In the data rows, the value 128 means zero.
Each row has a hidden score. How much does it go up from the first row of each pair to the second? 10 means little or no change, 20 a big rise and 0 a big fall.
[164 121 128 123 111 134 128 113 104 195 142 130]
[103 134 144 112 121 128 121 113 125 159 143 109]: 8
[115 147 148 119 157 125 145 107 153  64 146 118]
[122 125 130 127  97 117 156 116 140 167 111 105]: 13
[140 104 153 159  80 149 139 119  91 168 152  91]
[147 145 127 156 120 128 150 135 145 164  73  85]: 13
[150 114 155 113 118 154 150  86 123 179 134 106]
[138 153 128 129 123 116 112 126 149 120 201 139]: 0
[102  99 103 125 128 142 108 122 124 116 149 141]
[114 109 110 133 139 118 111 140 141 116 163 147]: 11
[149 146  90 134 125 135 110 123 122 123 130 125]
[154 132 133 142 142 147 125 122 142 146 137 140]: 14
[154 152  91 136 136 111 130 118 124 155 141 169]
[156 149 106 133 110 120 117 130 126 142 165 138]: 6
[111 132 113 103 142 112 132 106 129 112 156 117]
[140  93 125 146 129 167 119  90 117 152 102 132]: 6
[159 117 183 135 136 142 135 122 126 150 155  89]
[121 114 108 142 120 159 142 129 127 134  97  95]: 12
[ 92  92 113 177 112 165 134 109 148 122  73 117]
[124 143 148 126 143  44 155 146 119 101 140 127]: 16
[ 95 121 110 114 142 145  92 126 121 110 146 161]
[132 129 157  80 132 167 112 110  95 117 124 150]: 16
[115 136 151 127 132 145 120 108 123 146 127 109]
[160 111 144 133 117 145 102 112 112 129 149 141]: 5
[158 116 143 117 142 147 124 114 137 117 146 131]
[142 147 158 111 120 130 158 126 137 165 138  98]: 20
[138 129  78 126 155 134 131 108 135 118  97 127]
[140 119 145 114 113 159 121 110  98 123 151 131]: 7
[130 132 143 116 140 138 129  82 145 121 123 108]
[143 109 150 124 114 133 133 113 100 154 144  99]: 11
[ 93 139 133 105 123  97 158 155 156  81  91  90]
[113 138 146 130 128 141 138  95 121 131 134  94]: 4
[ 99 121 128  81 136 148 132 132 135 110 129 132]
[103 136 105 125 124 112 142 142 116 100 122 121]: 13
[103 161 121 139 142 142 131 179 156  58 107  75]
[154 150 140 124 136 105 155 131 141 129 179 136]: 17
[ 97 122 114  70 142 161 123 146 121 107 131 151]
[157 143 151 107 138 157 124 127 141 103 109 148]: 10
[152 131 161 125 122 115 124 121 100 136 147 149]
[152 113 104 120 117 128 108 101 119 159 169 162]: 5
[112 153 141 120 159 129 140  99 134  98 167 117]
[143 133 158 141 112 124 148 118 132 172 129 135]: 12
[160 144 145 113 124 115 108  94 128 115 186 169]
[163 127 125 127 144 123 133 116 155 131 142 137]: 17
[145 105 138 113 141 131 154 100 142 134 122 123]
[255 128 113 129 133 137 119 155 148  99 103 105]: 0
[112  72 150 150 131 129 112 150 100 120 106 164]
[145 156 118  98 142 143 120 111 123 118 118 125]: 12
[102 116 101  89 142 147 126 138 143  98  98 129]
[ 91 105 112 109 133 144 128 129 129 104 127 140]: 11
[152 113 160 141 118 142 136 133 106 163 143  97]
[119 162 153 123 132  95 157 140 153 104  85  87]: 16
[147 130 120 123 154 149 108 123 115 101 106 146]
[155 154 169 114 113 126 166 130 148 156 137 110]: 20
[164 128 133 115 141 123 122 117 145 103 120 138]
[169 111 145 128 128 126 125 121 132 113 167 132]: 11
[101 126 117 133 137 138 106 105 140 129 111 138]
[142 199 139 142 143 135 153 117 157 161  99 106]: 20
[135 131  95 125  98 132 111 126 139 118 115 152]
[ 97 137  98  76 151 149 116 152 124 101 125 155]: 11
[111 115 140 142 146 113 111 157 109  96 101 168]
[131 109 106 143 117 152 124 110 136 143 100 139]: 14
[104 117 107 100 139 131 109 132 112 120 120 155]
[ 79 111 111 146 131 167 122 122 121 128 101 142]: 14
[166 104 156 136 142 137 131 120 140 114 177 136]
[152 141 136 144 111  91 154 131 141 133 165 130]: 17
[120 128 126 134 144 130 132 135 136 116 121 152]
[177 156  98 113 123 114 139 115 115 154 131 139]: 12
[132 129 147 126 132 145 136  91 122 142 133 106]
[113 133 133 130 129  51 135 142  93 112 127 123]: 10
[128 171  94 115 131 121 104 127 121 139 138 141]
[ 93  98 110 165 116 125 144 132 155 101  65 108]: 20
[135 133  99 131 115 121 113 111 109 157 180 151]
[144 145 100 112 134 101 115 121 109 147 192 146]: 11
[139 140 109 114 123 103 142 111 112 108 135 111]
[157 138 135 122 118 104 114 146 104 110 154 132]: 2
[160 163 121 115 132 118 126 112 122 153 113 141]
[112 118 108 155 132 174 122 106 143 137 115 142]: 9
[114 128  73  99 124  76 140 158 137  85 114 136]
[114 129 159 105 135 133 130  95 129 143 146 110]: 7
[126 147 155 131 110 113 152  87 139 162 143  87]
[130 142 104 147 122 114 133 107 130 134 116 132]: 4
[111 114 127 176  98 146 117 154 115 126  85  89]
[147 123 156 105 130 139 148 101 139 166 136  91]: 19
[168 123 138 132 124 155 106 103 114 130 165 135]
[141 172 121  99 131 126 125 110 133  91 114 106]: 16
[155 129 170 147 121 116 114  97 130 113 216 137]
[ 77 107 116 158 128 137 141 143 113 127  89 114]: 18
[141  99 123 172 115 135 116 138  98 151 117 152]
[154 125 128 128 126 114 120 132 115 149 172 140]: 11
[102 105 136 137  95 125 153 136 131 105 122  95]
[148 141 113 114 112 106 133 158 111 140 132 128]: 4
[ 93 119 133 125 155 102 108 145 115 106 105 179]
[123 159 154 122 148  55 142 138 100 114 134 123]: 20
[102 128  91 130 140 118 132 153 119 100 114 130]
[137 131 129 113 149 112 106 117 134 104 106 155]: 2
[124 116 126 117 122 128 148 166 153 103 103  94]
[142 119 139 150  96 147 125 114 115 176 136 104]: 3
[105 132 126 137 124 131 141 117 139 163 120  86]
[139 128 100 148 120  92 119 148  95 146 119 156]: 4
[120 119 132 128 149 118 117 169 124 122 111 147]
[146 138 137 122 113 122 113 146  89 118 170 137]: 9
[110 146 116 104 159 143 122 137 131 108 107 160]
[177 142 119 108 152 114 122 139 130 144 158 162]: 10
[148 129 110 122 128 102 121 141 105 148 156 128]
[123 113 114 152 135 134 113 159 121 148 116 155]: 8
[160 126 157 138 107 121 128 124  96 138 137 131]
[132 123 123 155 105 161 127 135 131 115 106  86]: 10
[109 125 134 127 110 126 137 112 137 154 135  96]
[126 174  77 129 116 114 111 130 127 145 133 139]: 2
[130 119 135 167 106 123 142 128 122 171 100  87]
[103 131 141 124 139 134 125 115 128 121 139 149]: 5
[111 108 122 123 150 147 106 115 122 120 149 158]
[134 111 112  91 147 143 127 133 130  98 122 143]: 16
[131 109 137 161  96 140 133 123 115 188  99  97]
[118 121 137 157 113 134 147 143 126 173 129 115]: 14
[121 138 106 139 151 120 128 169 143 137 116 175]
[152 122 158 139 120 132 120 108 125 126 147 131]: 8
[129  97 122 161 110 143 105 140 106 149 124 144]
[151 162 163 137 125 144 158 108 154 174 111  97]: 20
[141 138 141  90 118 118 124 131 122 117 135 127]
[131 124 130 124 157 121 135 127 149 113 137 146]: 13
[106 101 138 146 154  88 117 137 100 109 104 133]
[168 152 153 122 125  92 162  98 156 138 146 115]: 20
[ 89 124 134 140 124  86 143 192 134  81 104 123]
[110 157 152  99 128 124 151  90 152 128 126 118]: 12
[147 119 139 125 123 124 124 107 126 121 132 147]
[131 125 134 112 152 172 110 117 107 112 106 155]: 6
[124 107 152 151 146 104 118 147 113 122 107 133]
[ 97  70 108 169 109 172 114 135 141 158 102 129]: 9
[ 96 139  74 166 136 119 119 168 121 144 118 158]
[140 116 133 119 141 141 126 127 119 131 120 151]: 12
[164 152 120 125 124 112 115 135 113  96 125 131]
[ 66 103 122 137 156 100 109 173 108 108  96 166]: 8
[115 120  96 118 134  59 144 159 118 103 118 147]
[151 110 118 133  97 147 103  98  98 135 146 138]: 0
[121 116 130 165 125 109 125 177 110 101 102 104]
[101 137 143 120 110 123 152 153 134 108  91  98]: 18
[125  88 123 146 123 120 140 122 116 129  97 148]
[158 128 130  98 129  98 124 114 123 155 151 145]: 5
[158 139 142 129 124 118 125 112 121 145 168 122]
[123 114 171 117 108 105 148 119 144 129 165  89]: 17
[119 123 119 129 120 137 143 137 142 130 107  97]
[ 92 122 106 104 162 137 104 142 106 119 149 154]: 0
[147 143 157 119 120 107 168 124 142 150 143 116]
[137 130 138  85 124 133 155  76 138 151 142 115]: 6
[115 139 128 138 122 122 131  84 148 109 127 112]
[134  95 144 163 127 109 136 154 139  75 114 118]: 11
[147 136 136 124 107 128 123 119 152 118 143 129]
[185 132 151 128 134 137 119 120 137 107 175 139]: 9
[123 138 170 122 134 127 125 105 115 147 135  91]
[131 132 115 132 132 158 127 159 156 110 114 100]: 11
[121 100 124 168 112 140 124 180 102 167 126 138]
[143 128 156 147 119 146 160 114 134 158 130 122]: 20
[149  93 131 112 116 152 112 111  93 127 130 150]
[ 96 100 130 171 119 167 133 111 156 117  94  99]: 16
[117 104 123 186 116 137 116 127 113 147 132 160]
[114 114 117 127 143 186 112 116 104 121 107 148]: 9
[122 132 140 103 133 129 141 105 138 135 151 115]
[ 90  93 111 161 116 176 132 108 139 139  80 119]: 7
[123  95 147 183 112 131 125 123 119 153 124 149]
[131 140 120  93 139 173 107 116 114 115 105 138]: 5
[ 81 110 127 132 127 118 147 169 138 104  98 126]
[112 125 117 152 147 140 122 149 125 139 174 173]: 3
[151 137 103 150 116 114 116 119 118 153 166 143]
[101 163 142 125 135 118 140 183 159  87  88  98]: 17
[129 121 147 168  90 159 139 113  98 189 117  95]
[159  96 143 140  94 127 134 107 112 162 135 107]: 9
[115 105 124 158 129 142 122  90 128 156 103 138]
[127 100 123 119 121 134 150 165 137 107 105 103]: 18
[115 129 117 117 122  57 147 151 107  86 136 137]
[132 136 113 136 137 168 130 135 145 114 124  91]: 5
[133 143 149 114 140 149 143  97 132 134 149 100]
[ 92 112 122 143 149 129 133 166 154 101 123 140]: 7
[110 116 121 155 108  82 143 138 103 123 117 162]
[129 134 120 140 123 110 137  90 129 119 115 106]: 8
[ 99 129 114 174 141 141 114 141 132 141 163 155]
[132 137  94  81 147 110 128 138 136  84 114 128]: 14
[163 128 138 110 110 122 121 139 110 123 153 135]
[103 114 107 123 147 154 120 123 111 126 138 154]: 10
[116 153 161 108 118 110 140  90 138 121 137  79]
[100 124 118 124 132 159 107 113 125 121 124 150]: 0
[157 140  94 137 106 148 109 114 116 131 128 130]
[104 132 113 140 109 134 146 121 142 165 100  86]: 20
[174 134 138 126 147 131 127 116 128 104 165 146]
[120 140 102 148 100 140 116 128 158 130 121 141]: 7
[139 147 141 123 115 112 123 122 101 134 168 123]
[133  93 119 158 113 172 123  82 116 162 124 131]: 10
[149 121 139 127 126 112 124 147  98 129 164 146]
[139 131 146  88 124 160 125 119 116 142 122 117]: 10
[160 111 132 126 120 154 107 115 124 122 153 152]
[ 97 110 114  95 146 125 131 126 136  91 120 135]: 17
[118  99 129 126 118 144 151 169 141 101  99 101]
[154 119 134 128 118 176 109 118 113 130 149 139]: 0
[152 128 130 131 122 130 110 148  97 122 139 138]
[117 173 124 134 142 164 136 158 170 114 124  81]: 18
[132 141  81 135 112 122 105 140 131 145 135 134]
[ 90 134 140  99 131 151 133 131 144 106 127 133]: 18
[134 129  82 114 142  67 134 148 113 112 115 149]
[110 144 194 114 119 120 143  75 142 128 166  81]: 13
[ 94 105 111 151 132 146 141 138 169 100  90 127]
[139 129  87 139 105 120 109 124 115 167 148 140]: 1
[131 156 142 109 109 127 124  91 114 152 130  86]
[108 130 119 114 123  56 144 174 124  82 128 148]: 16
[155 124 125 133 137 132 117 104 137 104 157 129]
[149 172 163 117 125 123 170  86 166 158 107 105]: 20
[143 120 122 128 134  90 144 182 157  48 103  96]
[130 121 152 118 135 141 128 109 146 133 152  93]: 5
[158 118 135 114 102 157 154 139 117 181 134 129]
[153 144 126 128 134 141 119 124 141 104 157 131]: 0
[118 139 109 121 158 109 122 152 126 114 101 139]
[156 123 158 161 124 149 136 126 115 187 124  95]: 14
[ 90 120 110 101 142 173 118 162 113 118 115 148]
[147 119 135 135 121 147 145 119 127 182 122 122]: 18
[146 145 176 108 138 133 141  89 144 106 148  81]
[110 176 144 115 125 133 123  92 188 137 130  92]: 5
[ 88 155 120 131 151 103 124 182 125 111 101 176]
[ 90 150 138 137 134 104 144 206 139  78 105 116]: 16
[105 134 145  80 142 152 106 133  95 123 128 148]
[146 100 112 128 118 142 109 117 102 129 139 131]: 11
[104 124 109 101 159 114 125 142 135 105 108 161]
[122 142 138 137 150  61 140 147 103 106 135 115]: 14
[110  85 144 137 132 140 108 168 100 119 107 167]
[122 121 120 108 145 139 126 144 124 127 122 146]: 15
[132 139 121 117 107 116 115 104 134 146 166 141]
[126 103 131 166 129 117 125 170 128  96 100 122]: 13
[158 137 136 135 134 149 123  97 139 159 122 137]
[131 134 152 121 109 117 138 102 135 156 144  98]: 14
[117 105 137 130 117 111 158 167 130  99 106  83]
[147 137 133 125 127 134 142 137 108 102 105  98]: 5
[111 140 144  98 136 125 147  88 151 120 113 107]
[109 129 111 113 137  94 150 157 117  97 119 133]: 11
